128 stands for zero in the data rows.
The table:
124 125 135 125 123 133 132 139 129 123 138 119 126 126 125 130 130 135 128 130 128 131 141 132 118 135 122 133 122 128 121 120 122 123 135 134 121 129 128 121 132 127 129 131 132 124 129 131
152 161 202 87 155 137 5 140 148 159 227 163 130 107 165 56 154 106 31 133 89 145 103 221 107 55 188 50 172 30 93 100 82 67 138 152 96 130 141 90 143 148 109 131 100 145 143 151
141 115 119 160 118 135 139 120 105 122 91 112 127 148 112 135 115 123 101 129 123 116 129 109 108 147 105 133 146 154 141 140 162 145 121 108 125 115 125 131 114 121 120 133 128 147 134 119
110 151 156 74 148 123 87 142 166 142 208 157 131 85 157 105 153 125 148 128 128 152 119 179 152 85 175 101 110 63 109 105 68 88 142 163 125 144 132 119 153 148 135 122 122 105 122 147
141 150 78 146 149 90 125 68 127 166 79 193 147 135 140 137 120 94 174 103 147 112 70 98 195 92 167 128 144 144 183 177 137 153 103 99 174 143 121 166 104 127 131 106 112 132 118 108
105 83 118 132 81 141 190 190 148 77 167 68 103 135 89 147 98 180 114 145 136 150 183 101 117 204 91 99 52 91 116 96 113 130 144 119 115 98 131 106 134 122 123 128 157 121 90 122
129 133 127 130 132 124 128 124 124 128 120 130 129 124 132 128 133 124 137 130 128 125 123 126 132 124 127 139 131 137 129 128 134 131 129 127 130 134 127 132 127 128 131 126 127 125 133 128
106 137 141 99 142 137 141 137 131 125 133 122 130 99 139 141 156 131 184 131 133 133 143 148 120 120 121 177 116 152 105 115 115 116 145 163 129 148 122 132 149 134 147 133 136 101 138 144
142 116 205 131 123 188 89 164 85 105 136 57 118 138 127 107 151 132 41 153 84 125 177 185 3 149 66 165 186 163 54 90 167 101 153 163 64 118 135 85 150 125 120 171 126 143 182 153
157 138 148 148 134 135 76 107 104 145 112 137 132 144 133 103 131 104 68 126 108 114 109 148 101 105 127 115 184 134 130 136 154 126 121 116 113 124 129 123 119 125 110 136 111 158 153 125
114 153 191 71 158 149 67 147 137 137 194 134 130 85 165 99 178 121 125 139 108 145 140 210 92 81 146 143 148 103 69 91 90 74 152 187 100 151 130 105 168 145 136 145 120 105 160 164
176 156 160 127 140 111 11 105 142 170 189 192 134 137 150 55 117 90 12 118 100 130 67 173 146 61 207 15 179 27 144 134 108 105 111 104 116 115 138 109 111 137 95 119 91 169 128 121
89 158 194 52 175 162 100 154 120 135 164 116 138 67 177 133 209 124 199 144 119 145 160 216 73 84 114 228 149 171 45 84 98 76 167 223 104 177 126 116 183 144 163 154 132 78 178 181
68 134 90 79 146 108 213 132 157 121 122 141 134 78 139 183 155 152 255 123 173 142 142 107 190 130 129 205 52 157 129 122 86 134 142 169 171 166 119 160 151 137 171 114 155 63 109 139
156 105 132 167 98 135 111 141 124 114 137 107 116 162 98 105 92 135 29 135 114 126 133 111 104 159 117 60 133 91 143 130 146 135 119 90 106 92 133 104 108 119 100 131 125 165 116 110
125 139 132 99 133 108 103 135 170 140 196 165 127 110 139 104 123 127 123 123 134 147 106 140 176 100 183 59 96 47 140 123 75 111 128 126 136 126 134 121 131 144 123 111 119 125 94 126
122 161 104 115 164 102 124 77 121 165 83 179 153 111 157 144 151 96 207 112 147 117 87 125 175 77 155 175 153 168 149 158 131 139 116 137 166 160 118 162 125 134 147 117 120 112 144 127
134 110 124 146 105 133 139 143 130 115 135 109 121 145 108 124 104 142 91 129 126 130 139 111 122 158 118 94 109 109 134 123 133 135 126 105 120 105 131 117 120 123 113 126 132 140 111 116
122 127 132 120 127 130 136 132 129 125 128 123 124 120 128 132 135 134 141 130 130 132 136 128 126 132 125 138 121 133 123 121 122 125 132 137 127 129 127 129 135 129 132 127 133 121 128 131
126 158 141 92 156 105 77 114 156 160 176 182 136 99 159 104 150 109 139 119 132 139 89 161 170 70 189 95 132 77 132 130 83 106 125 142 141 146 130 131 135 145 130 117 114 122 118 133
154 126 118 154 121 123 105 108 120 138 112 144 129 153 120 112 103 115 78 122 120 117 106 114 136 126 139 92 150 116 152 147 148 142 114 98 129 113 132 129 109 125 111 125 114 154 125 113
112 103 73 152 105 115 220 127 129 105 78 105 122 141 96 176 99 152 186 123 158 124 145 57 161 182 96 154 76 169 161 146 145 167 121 105 154 120 120 151 112 118 140 116 151 115 100 107
77 128 132 74 138 136 181 158 147 106 160 109 125 80 140 163 165 159 233 136 150 147 169 144 135 135 117 193 72 146 96 100 89 109 154 182 135 153 124 129 164 136 163 131 154 75 124 154
129 134 124 126 132 126 127 124 123 130 118 133 131 127 132 131 133 124 133 131 130 123 124 130 130 123 128 136 135 138 127 129 132 131 128 130 131 133 125 134 127 127 128 130 128 126 132 130
157 130 133 155 128 129 95 108 104 139 99 134 132 154 124 110 119 105 72 125 111 111 106 125 109 119 127 111 175 143 139 144 161 138 116 105 122 121 129 128 111 122 112 134 113 154 144 120
141 114 124 154 114 139 138 129 111 117 101 101 127 146 111 130 114 129 98 130 119 120 141 113 99 153 99 133 142 151 131 131 158 141 124 115 119 115 128 125 119 123 120 137 129 142 134 123
154 134 178 146 133 167 79 128 86 131 107 99 130 147 136 102 145 111 53 139 90 116 141 164 47 121 96 149 202 166 94 119 171 116 133 137 88 123 130 108 133 121 112 156 117 152 174 138
59 77 105 87 81 136 253 217 187 55 207 59 99 99 88 176 109 218 210 146 167 170 214 90 153 225 91 128 0 84 108 78 61 122 159 151 129 110 130 112 154 133 150 121 178 72 64 133
115 139 147 108 145 147 128 131 114 126 122 116 132 109 142 137 159 128 159 138 125 129 144 153 101 119 110 180 146 166 99 115 131 117 143 160 119 145 123 128 147 132 139 140 130 111 154 143
129 127 137 125 125 132 119 135 131 125 140 126 128 124 130 122 134 131 116 129 122 130 132 135 119 126 128 120 130 121 121 122 125 122 130 132 118 127 129 122 130 131 127 129 127 129 127 133
64 89 71 119 96 120 255 171 155 73 119 74 114 111 93 204 110 192 255 133 180 144 186 55 167 215 81 185 11 163 135 113 108 155 143 139 155 128 120 147 138 120 163 117 176 76 84 124
158 157 86 140 144 71 77 64 153 176 126 225 146 138 143 100 102 86 117 101 139 117 42 109 224 64 214 46 142 64 198 175 110 143 95 81 171 130 132 153 95 133 113 95 98 151 100 101
130 113 94 148 113 117 161 122 138 120 111 127 126 143 110 138 105 138 134 124 139 126 124 91 154 152 125 112 101 126 156 141 135 149 117 103 143 117 131 137 113 118 126 116 135 133 107 113
119 114 110 129 113 119 155 141 149 113 149 129 119 129 115 132 105 147 136 127 140 137 129 106 156 149 135 95 86 96 144 126 108 133 127 116 136 117 129 126 125 128 126 119 135 124 101 118
163 85 92 209 81 127 163 125 102 106 69 91 117 195 76 134 62 137 41 127 121 111 131 57 113 193 86 83 134 141 170 150 188 173 104 57 122 81 128 125 87 102 100 127 132 175 111 92
126 109 105 143 106 118 156 140 144 115 130 121 120 141 108 138 101 144 122 127 138 132 136 93 147 155 126 103 93 109 146 130 126 142 121 108 135 112 129 130 117 124 123 120 136 129 103 112
171 164 168 155 168 155 57 72 54 165 40 136 152 150 158 112 168 69 87 125 94 85 102 170 52 75 104 208 255 234 109 152 206 134 119 140 109 149 125 137 123 123 124 156 101 156 212 140
116 125 136 108 124 124 129 151 156 119 180 131 119 112 129 120 124 146 127 131 132 147 136 137 143 132 146 92 90 78 120 111 94 113 134 136 123 122 133 116 137 133 127 121 133 119 108 132
131 130 137 127 133 131 110 130 126 130 137 128 130 128 132 118 130 125 115 132 122 129 129 139 121 122 129 122 140 121 122 125 128 121 129 129 124 128 129 123 129 128 127 129 124 132 134 129
100 116 146 107 123 149 164 165 133 103 147 90 119 113 123 148 144 154 156 144 132 141 169 138 100 157 97 166 97 144 95 99 119 116 150 159 113 128 126 116 149 131 142 140 146 105 132 141
82 67 126 116 63 152 220 228 168 48 201 36 88 124 76 157 93 211 127 155 138 165 219 99 106 236 76 96 7 75 100 70 90 120 158 135 99 88 133 91 142 125 128 132 169 102 75 128
127 129 140 121 132 134 125 137 125 126 133 121 128 123 133 130 139 134 130 132 123 128 137 140 115 129 123 143 132 133 114 120 125 121 133 143 121 131 127 125 135 130 132 134 128 124 137 135
153 141 107 154 140 112 111 83 111 155 79 160 142 146 131 123 119 98 118 116 126 108 88 112 145 105 142 126 167 153 158 160 158 147 106 103 146 130 124 147 108 122 121 125 112 148 136 115
112 117 162 109 117 152 128 172 137 105 173 91 119 115 125 125 142 151 107 143 115 143 166 159 87 144 105 128 111 111 89 95 113 104 152 154 98 124 132 102 148 130 130 141 136 118 130 143
195 162 88 201 161 94 66 13 72 196 0 204 160 179 143 109 113 48 88 97 121 72 30 94 158 61 157 134 249 196 198 213 210 178 74 64 160 139 119 175 75 113 107 119 82 185 164 98
126 125 97 145 128 121 162 109 116 126 81 126 132 136 120 152 122 128 162 120 140 116 128 96 144 140 113 158 125 168 145 145 147 152 123 117 147 134 125 148 116 121 135 123 135 126 129 118
128 106 110 151 109 126 163 137 123 109 104 106 122 148 105 141 107 145 122 127 137 123 144 95 124 162 105 130 112 140 138 132 146 147 122 110 130 111 125 131 115 118 127 127 136 135 117 117
141 175 166 96 176 127 45 95 115 172 133 181 147 105 174 98 174 82 127 121 108 119 88 194 121 49 167 149 196 136 109 133 119 102 131 158 128 159 126 131 143 141 130 134 101 126 165 145
132 128 133 132 129 131 119 124 118 132 118 127 130 131 128 125 130 123 122 131 123 123 128 132 116 126 120 135 141 136 125 128 137 126 126 130 125 128 128 129 128 129 127 131 128 133 135 128
113 131 122 105 127 120 136 140 156 127 167 138 126 107 134 130 128 143 158 128 138 145 131 130 155 128 149 110 89 90 126 117 92 116 138 137 136 131 129 128 137 136 134 119 133 110 110 131
108 116 192 98 118 176 116 187 127 96 191 67 114 107 129 115 155 157 87 153 101 147 189 186 52 150 90 142 124 115 59 73 115 89 163 170 78 123 135 89 162 132 125 153 137 113 147 157
139 170 185 92 172 139 44 106 114 164 146 163 144 101 178 98 180 90 114 125 105 123 105 206 99 54 157 153 197 131 94 124 119 91 134 166 114 160 131 124 150 141 133 140 105 126 172 154
139 95 84 200 93 137 205 116 85 100 24 75 123 178 82 168 92 141 123 131 139 103 148 50 99 199 54 172 138 217 155 155 205 183 113 88 133 105 121 144 101 103 123 137 146 147 131 107
117 163 132 100 171 121 111 92 118 159 103 166 149 101 165 136 172 97 198 121 134 121 104 159 142 72 151 193 164 175 119 140 124 119 127 162 149 169 120 151 143 135 148 126 118 108 158 146
143 139 146 110 129 117 71 133 156 141 193 162 126 119 139 85 121 122 73 124 119 142 107 157 149 98 181 45 126 39 130 120 92 101 127 123 119 117 136 112 125 136 110 119 110 142 110 129
183 146 137 195 146 144 72 63 48 160 13 131 145 179 135 114 132 70 55 120 97 79 89 127 66 101 97 178 255 232 140 170 226 156 102 101 116 130 123 145 102 111 112 149 102 179 196 119
145 101 94 175 92 114 152 130 136 114 113 119 115 164 93 127 76 141 80 123 133 122 122 73 149 172 126 63 105 100 166 146 143 157 111 77 134 94 131 125 99 118 108 116 132 155 93 101
107 141 152 89 145 136 122 142 135 128 154 126 132 99 149 128 159 132 168 132 129 135 141 165 118 110 131 162 121 132 97 108 104 104 144 166 122 148 124 123 156 135 143 136 133 104 141 151
107 108 35 153 108 82 225 109 157 118 92 152 129 138 100 177 81 149 219 109 176 128 109 31 230 164 142 116 46 127 198 167 116 179 105 85 185 120 123 168 101 119 137 94 145 112 68 95
130 141 103 134 142 110 133 93 127 148 95 163 141 128 138 137 129 109 164 116 139 119 101 113 162 107 147 142 135 143 154 152 132 144 116 120 154 141 123 150 117 128 135 115 122 125 128 121
130 128 131 130 127 128 121 128 128 131 132 129 127 128 129 119 127 125 118 127 125 128 125 128 128 122 133 119 130 120 128 127 129 126 127 127 126 127 129 126 128 128 124 129 126 133 129 126
191 147 66 196 137 75 81 34 112 182 47 214 148 182 128 109 80 68 79 93 132 91 30 69 203 87 184 65 189 127 220 206 174 179 72 41 174 118 127 165 67 118 98 100 93 182 119 83
118 108 109 145 112 133 172 140 123 108 103 99 123 140 108 152 112 148 148 131 136 125 147 96 125 166 99 149 103 153 133 131 143 144 130 118 128 120 125 131 123 121 131 130 143 126 122 123
Each group is a shell around one shared centre, and the shells sit inside each other.
More rows, each followed by its group:
108 123 129 92 115 116 134 167 179 114 213 136 118 106 126 116 116 154 133 132 135 157 139 139 163 131 164 70 64 38 121 101 61 103 140 135 126 120 133 109 141 140 129 115 136 110 87 132 Uq
131 131 138 117 134 134 121 132 124 131 134 127 129 122 136 129 139 125 131 131 123 129 132 143 119 124 125 142 134 135 117 122 127 122 132 140 126 131 126 127 134 128 132 132 125 123 138 135 QD
164 170 113 124 160 83 43 70 153 189 148 230 146 128 160 84 120 81 97 101 125 123 42 140 206 43 224 48 164 57 174 164 99 125 98 98 157 136 132 143 106 138 109 100 91 155 115 113 RG
158 164 102 142 158 92 78 59 124 179 87 207 150 136 153 111 127 75 134 102 131 108 56 123 183 64 183 113 178 130 177 175 136 144 96 98 162 146 125 159 104 131 123 111 103 150 135 114 Uq
123 130 134 122 124 129 128 136 134 126 141 127 125 123 130 124 130 131 128 128 127 134 133 133 127 128 131 122 122 118 119 124 121 123 130 133 126 125 130 123 133 129 129 128 127 125 126 130 QD
161 140 189 131 136 155 41 127 107 141 148 124 128 136 146 81 144 103 25 135 85 119 121 190 63 95 130 105 204 111 97 117 147 100 131 138 88 122 132 101 132 133 106 149 106 157 166 140 Uq
130 155 134 94 149 106 82 119 159 154 183 178 135 105 153 102 136 113 133 116 129 144 97 159 172 77 188 76 122 63 133 128 81 106 127 133 136 139 133 126 132 142 126 113 113 126 112 132 Uq
138 163 159 96 161 116 55 109 147 163 176 184 139 102 163 89 154 98 113 122 117 136 92 179 153 61 188 90 154 77 121 127 90 98 126 144 131 145 131 124 136 144 124 122 107 129 135 138 Uq
103 120 71 138 122 109 205 112 132 119 75 129 132 127 115 176 117 140 218 120 163 124 131 71 173 159 112 173 87 176 160 151 138 161 118 117 164 138 122 159 118 123 149 115 143 105 110 117 Uq
120 132 129 119 134 130 131 127 127 130 127 127 130 120 130 132 136 127 143 128 128 129 128 132 128 129 128 137 126 135 124 125 128 126 131 134 131 134 125 131 133 130 130 131 128 125 131 130 QD
130 130 138 126 134 133 119 127 121 132 126 126 128 125 134 125 136 124 127 129 124 124 126 138 117 120 123 139 142 137 119 126 135 125 132 134 122 131 127 129 132 131 130 129 128 129 137 131 QD
131 131 136 125 135 130 116 124 120 133 123 132 130 129 136 125 135 121 123 128 123 121 124 139 116 118 127 138 145 137 123 133 134 125 126 133 127 134 127 129 129 128 129 131 124 129 138 131 QD
57 74 129 86 74 149 238 238 183 47 221 41 90 98 91 166 113 221 183 154 153 175 229 109 120 228 84 121 0 73 90 61 65 106 168 162 108 103 130 95 165 133 146 130 176 79 70 139 RG
148 152 168 106 146 124 42 129 146 153 193 165 129 117 155 77 140 109 70 126 108 138 102 181 132 79 180 63 152 52 121 116 95 94 130 133 111 127 135 106 132 141 110 126 107 145 130 139 Uq
119 133 172 103 133 151 102 155 124 124 162 105 122 114 140 111 152 130 106 141 111 134 151 172 83 122 118 138 143 118 86 101 121 101 148 160 100 133 131 105 148 133 128 146 127 122 149 146 Ai
135 114 176 129 112 170 112 168 107 102 143 70 113 137 118 116 139 142 65 148 100 134 174 163 42 158 80 143 151 142 78 97 151 108 146 150 78 113 133 97 144 124 122 155 131 137 155 144 Uq
102 159 151 77 168 128 112 123 132 148 146 150 140 82 164 134 180 117 201 128 135 135 124 175 133 80 143 189 138 149 99 116 102 103 142 181 134 168 122 136 158 142 157 134 128 93 153 156 Uq
106 129 165 90 130 150 131 166 137 113 172 99 118 102 136 129 154 148 138 140 121 144 164 166 95 128 112 149 112 120 83 90 103 98 151 167 106 137 130 109 156 134 141 141 137 105 134 152 Ai
126 134 129 127 133 132 124 124 121 130 119 127 130 127 131 129 134 126 132 129 126 123 125 132 122 121 123 141 138 142 121 127 134 129 128 132 127 134 128 130 129 128 129 131 125 126 138 132 QD
83 146 78 89 149 91 185 114 164 140 129 170 143 86 145 169 143 131 255 110 173 140 112 104 220 112 160 170 62 135 152 140 81 135 127 149 182 163 121 165 139 139 159 105 142 80 98 131 RG
140 124 119 158 127 133 131 110 105 128 80 118 130 153 120 139 125 118 116 126 123 112 127 112 108 137 103 152 156 173 136 142 165 144 118 111 130 125 126 136 118 118 125 133 128 141 145 119 Ai
131 108 125 148 109 139 150 144 119 109 117 96 118 148 107 137 113 143 103 135 125 126 145 110 103 167 99 125 120 138 126 123 147 140 128 115 120 111 130 124 120 120 121 132 138 135 124 119 Ai
100 113 127 126 121 151 190 146 104 102 88 79 123 119 120 171 145 149 190 142 137 125 172 116 92 166 68 217 114 207 103 117 150 135 144 156 126 140 119 137 146 124 151 142 150 103 146 140 Uq
149 102 80 186 101 113 167 105 110 120 64 119 126 172 95 145 84 129 107 119 134 109 117 59 143 170 108 113 129 155 175 160 172 172 107 74 143 102 125 141 91 110 116 117 129 151 112 98 Uq
127 141 105 132 146 111 132 95 121 146 93 154 141 128 135 138 132 113 168 118 141 120 106 112 157 110 139 151 138 153 150 152 136 143 119 122 152 144 124 152 118 128 138 119 123 123 129 128 Ai
110 106 128 125 110 140 177 158 126 101 129 84 119 126 112 150 129 157 151 138 134 134 169 117 107 167 90 154 97 149 109 108 131 130 142 141 118 124 127 124 141 122 137 137 148 112 123 133 Ai
142 125 135 129 122 122 101 133 140 127 161 135 121 133 123 107 114 127 79 127 119 134 122 132 129 127 148 80 125 83 134 123 117 118 126 113 118 115 134 117 123 129 113 124 123 144 115 124 Ai
126 84 142 131 73 142 142 199 167 80 218 79 94 143 88 106 82 179 40 148 122 157 170 118 114 192 117 24 59 27 118 87 96 115 139 104 96 79 143 84 127 128 104 125 142 143 78 121 RG
127 130 134 127 131 134 128 129 120 128 120 124 129 126 128 128 134 126 134 127 124 127 131 132 120 127 124 143 137 142 122 126 132 129 127 136 127 134 128 127 132 128 130 128 128 126 135 128 QD
168 168 73 154 161 69 79 35 128 193 73 233 156 143 153 114 113 66 143 95 142 104 29 99 224 53 207 89 176 122 205 198 136 159 82 76 185 145 126 174 85 131 120 95 96 153 122 98 RG
132 112 206 122 119 191 100 176 91 97 141 46 113 133 125 113 158 143 54 158 88 130 193 189 2 154 59 174 174 167 53 82 160 95 158 170 67 119 131 85 156 122 122 172 134 134 179 155 RG
149 144 148 127 139 129 71 112 127 147 142 151 136 135 142 97 133 105 77 125 110 124 101 156 121 93 154 94 166 101 128 133 127 118 122 122 119 125 133 121 124 131 114 131 109 148 141 129 Ai
113 111 107 136 116 132 178 137 127 111 107 102 124 132 114 156 122 146 167 132 142 128 154 99 129 163 99 156 99 161 132 123 134 142 133 128 136 127 125 135 131 122 140 127 145 117 122 127 Ai
130 131 135 127 131 125 115 129 129 131 133 132 129 126 132 122 133 123 117 125 125 126 124 135 129 119 136 122 132 123 127 126 122 124 129 129 126 132 129 125 127 130 129 128 122 130 131 131 QD
131 131 129 131 132 132 126 124 119 131 119 129 128 129 130 128 134 124 130 127 125 124 128 127 122 124 127 141 138 141 122 132 135 128 128 128 128 131 127 128 129 130 128 133 128 131 136 128 QD
120 130 136 117 130 133 124 138 129 127 139 124 126 119 131 130 136 129 136 131 128 132 136 139 121 126 125 136 126 126 116 120 121 119 133 139 125 134 127 124 136 132 133 130 130 121 132 138 QD
124 130 134 120 133 129 124 135 132 127 146 126 127 126 130 125 130 132 121 130 127 132 130 135 124 125 131 124 122 118 121 124 120 123 131 136 124 127 130 124 131 131 128 127 128 126 125 129 QD
105 94 127 114 93 135 170 189 171 89 199 87 102 120 99 131 100 178 116 139 137 157 171 114 136 183 123 71 46 59 122 93 88 119 144 127 114 102 134 99 136 132 124 123 149 117 83 124 Uq
98 99 208 89 100 190 132 223 129 74 213 30 97 108 119 117 154 178 78 164 96 158 221 193 16 180 68 144 104 106 33 49 111 78 174 187 56 113 135 70 174 135 133 164 151 110 143 165 RG
162 88 89 192 78 114 146 133 133 109 117 115 111 185 76 122 53 143 34 122 130 120 121 62 144 184 124 30 104 85 176 149 149 161 103 53 126 75 135 120 87 111 94 116 124 172 85 89 RG
120 149 124 109 150 116 116 112 134 147 127 163 140 110 147 127 146 115 167 121 134 128 109 137 154 93 152 143 133 127 132 137 116 122 128 140 144 144 127 141 133 137 138 123 123 116 132 131 Ai
131 131 133 124 132 126 119 127 129 130 134 136 130 126 132 123 132 126 123 125 126 128 123 134 130 119 137 122 129 119 127 126 123 123 128 130 129 131 130 128 128 129 126 125 127 129 129 130 QD
130 127 140 126 128 137 123 131 124 125 130 123 128 126 128 124 128 126 120 128 121 125 134 138 112 128 119 133 136 130 121 121 128 123 131 134 120 127 128 123 130 127 129 133 128 130 135 134 QD
147 152 79 153 149 92 124 62 117 169 60 189 151 143 142 136 119 86 170 102 145 104 67 91 190 90 158 141 159 164 182 180 151 162 97 96 171 148 122 170 100 123 129 110 113 141 133 110 Uq
132 127 134 125 130 131 119 133 131 128 136 127 126 129 128 125 129 128 116 131 121 131 130 137 119 125 133 119 131 119 124 123 125 121 130 131 122 125 128 123 131 129 127 131 125 131 130 131 QD
135 121 156 133 126 153 116 144 109 118 126 97 122 135 125 121 134 128 87 139 112 127 148 147 77 139 101 139 153 145 104 116 145 120 138 135 103 122 130 110 136 124 122 141 126 133 147 137 Ai
154 104 87 183 96 115 155 116 123 116 91 121 124 172 93 134 75 135 80 124 132 119 114 67 147 166 119 83 118 123 173 154 158 164 107 70 134 97 129 133 93 114 106 116 128 162 102 97 Uq
129 128 122 131 125 125 130 126 129 127 123 135 129 132 128 129 126 129 129 128 128 128 127 125 133 130 127 128 125 128 134 132 126 132 125 121 132 126 126 131 126 125 128 127 124 129 125 125 QD
115 113 153 108 113 147 128 169 146 105 182 96 116 116 122 122 133 152 108 142 123 147 164 151 102 149 117 110 101 92 97 95 103 104 146 147 101 119 133 105 149 132 128 135 140 115 121 139 Ai
145 130 101 150 127 107 127 102 131 142 107 154 132 144 123 127 108 117 118 116 137 121 99 103 163 123 149 97 131 120 164 153 133 148 109 96 148 122 128 141 108 124 123 114 119 140 114 110 Ai
110 126 138 97 125 124 133 153 156 118 182 126 121 106 133 123 134 145 144 133 135 146 142 143 143 127 145 109 88 83 118 108 87 111 139 146 126 129 132 116 141 139 136 122 135 110 110 138 Ai
105 130 145 106 135 147 147 146 122 117 130 102 126 108 137 148 153 139 166 140 131 135 155 148 101 135 104 180 121 161 95 109 124 118 142 161 120 140 127 126 150 132 144 140 141 103 144 148 Ai
114 107 102 169 115 149 207 121 78 101 25 74 128 152 101 185 128 140 177 134 139 107 163 81 86 184 47 232 138 248 130 141 194 168 128 123 130 129 120 147 119 108 145 144 152 123 152 121 RG
131 104 197 105 95 165 85 206 151 92 239 73 102 127 114 81 121 163 14 154 93 157 181 184 56 159 116 49 108 37 73 68 95 80 154 146 66 94 143 64 150 134 103 145 132 140 120 143 RG
157 147 138 144 147 128 78 91 101 161 95 152 139 140 142 107 138 93 91 124 110 108 96 145 115 91 142 127 190 148 132 148 153 130 115 118 128 135 129 131 116 125 119 133 107 154 154 124 Ai
130 132 139 127 131 132 114 125 120 134 130 128 132 125 132 121 138 120 116 133 121 125 127 139 115 121 130 129 143 130 122 127 133 122 130 133 122 131 127 125 129 129 126 134 126 131 139 131 QD
121 127 136 122 129 133 131 139 129 121 142 115 123 121 126 127 131 132 128 132 125 133 137 135 119 134 122 131 120 122 115 119 123 120 133 137 122 128 127 122 135 130 129 132 133 124 128 133 QD
150 120 67 185 115 102 160 83 104 137 47 145 136 167 103 145 88 112 132 114 145 104 94 58 165 144 122 122 141 168 189 176 176 173 96 73 159 116 122 157 91 112 118 117 123 154 116 95 Uq
130 130 136 125 125 132 115 134 128 130 137 127 126 127 130 119 131 123 114 129 125 128 127 137 120 124 132 120 134 119 122 125 128 123 131 126 120 125 130 122 130 129 126 129 129 131 129 128 QD
145 132 165 127 131 148 83 130 116 133 141 119 123 134 139 103 140 117 71 136 102 128 132 164 87 111 127 117 165 121 104 116 135 112 135 135 105 126 134 111 131 128 119 140 119 144 149 137 Ai
130 135 132 121 138 131 118 124 126 133 127 133 131 125 136 123 138 121 133 126 125 126 127 137 125 118 130 136 141 135 123 130 128 125 131 135 127 135 127 130 133 129 131 132 125 126 135 132 QD
91 124 117 86 119 112 163 162 178 115 195 135 119 96 129 140 127 159 186 128 153 155 142 124 179 137 156 100 47 68 127 106 64 112 139 144 143 134 129 123 146 141 142 110 144 96 86 134 Uq
163 121 83 194 116 115 143 80 92 138 37 136 136 173 105 139 95 107 103 113 131 99 98 70 137 141 112 130 164 178 178 177 190 174 96 72 147 112 125 156 90 112 114 125 121 162 131 101 Uq
136 142 98 151 150 122 145 77 92 150 37 145 147 138 138 154 141 102 183 118 136 100 104 104 138 113 111 205 170 221 150 167 175 160 114 126 157 149 119 161 116 118 142 131 126 128 157 123 Uq
133 120 109 151 124 131 153 113 107 123 82 115 130 144 117 149 120 126 142 128 133 115 129 101 120 143 100 159 137 175 138 143 159 149 125 115 131 128 128 141 119 119 132 130 131 135 135 120 Ai
126 126 132 127 123 130 131 135 129 123 133 121 125 129 124 126 123 132 123 127 129 129 135 130 122 134 123 124 124 124 121 124 126 125 131 129 123 123 129 124 129 127 129 128 130 128 126 131 QD
130 125 134 132 126 133 129 132 124 125 131 119 126 128 127 128 128 131 121 132 123 129 133 132 117 133 123 133 132 132 119 125 130 126 130 129 123 127 130 126 128 126 126 131 128 129 133 129 QD
154 150 133 141 152 125 83 90 100 159 87 158 139 139 145 112 136 93 110 119 114 107 96 141 118 89 140 141 190 159 136 150 155 133 114 119 134 141 127 140 118 127 126 132 107 143 156 125 Ai
119 128 101 128 127 107 152 118 143 132 124 148 131 124 125 140 118 132 166 122 148 130 115 103 172 128 143 125 104 120 150 143 115 140 119 119 150 131 126 140 122 129 132 115 135 120 107 119 Ai
90 103 42 141 106 90 250 123 155 105 86 129 127 127 101 195 97 159 249 115 187 133 133 37 211 180 117 151 34 151 178 153 117 176 119 106 182 127 120 168 111 118 149 101 154 97 77 102 RG
117 144 62 146 155 94 187 66 111 152 27 167 155 127 138 178 136 107 255 105 164 104 92 75 192 111 130 212 131 221 176 179 155 175 107 121 188 162 114 187 113 122 153 112 131 106 133 118 RG
122 124 136 121 128 135 131 139 127 122 140 116 125 121 128 131 135 135 132 131 127 132 141 138 117 129 119 136 125 128 116 118 124 119 135 141 121 130 132 123 137 130 134 132 132 123 132 136 QD
126 130 135 119 130 131 122 132 133 131 141 132 129 123 133 124 134 130 131 128 125 132 130 139 125 122 135 126 127 119 121 123 120 120 131 137 125 131 128 125 132 131 127 128 128 122 127 135 QD
98 128 134 93 133 130 151 149 148 117 163 121 125 97 136 142 145 147 179 132 139 144 147 139 139 132 131 148 90 118 110 107 93 112 144 157 134 140 127 124 150 136 144 127 142 97 120 142 Ai
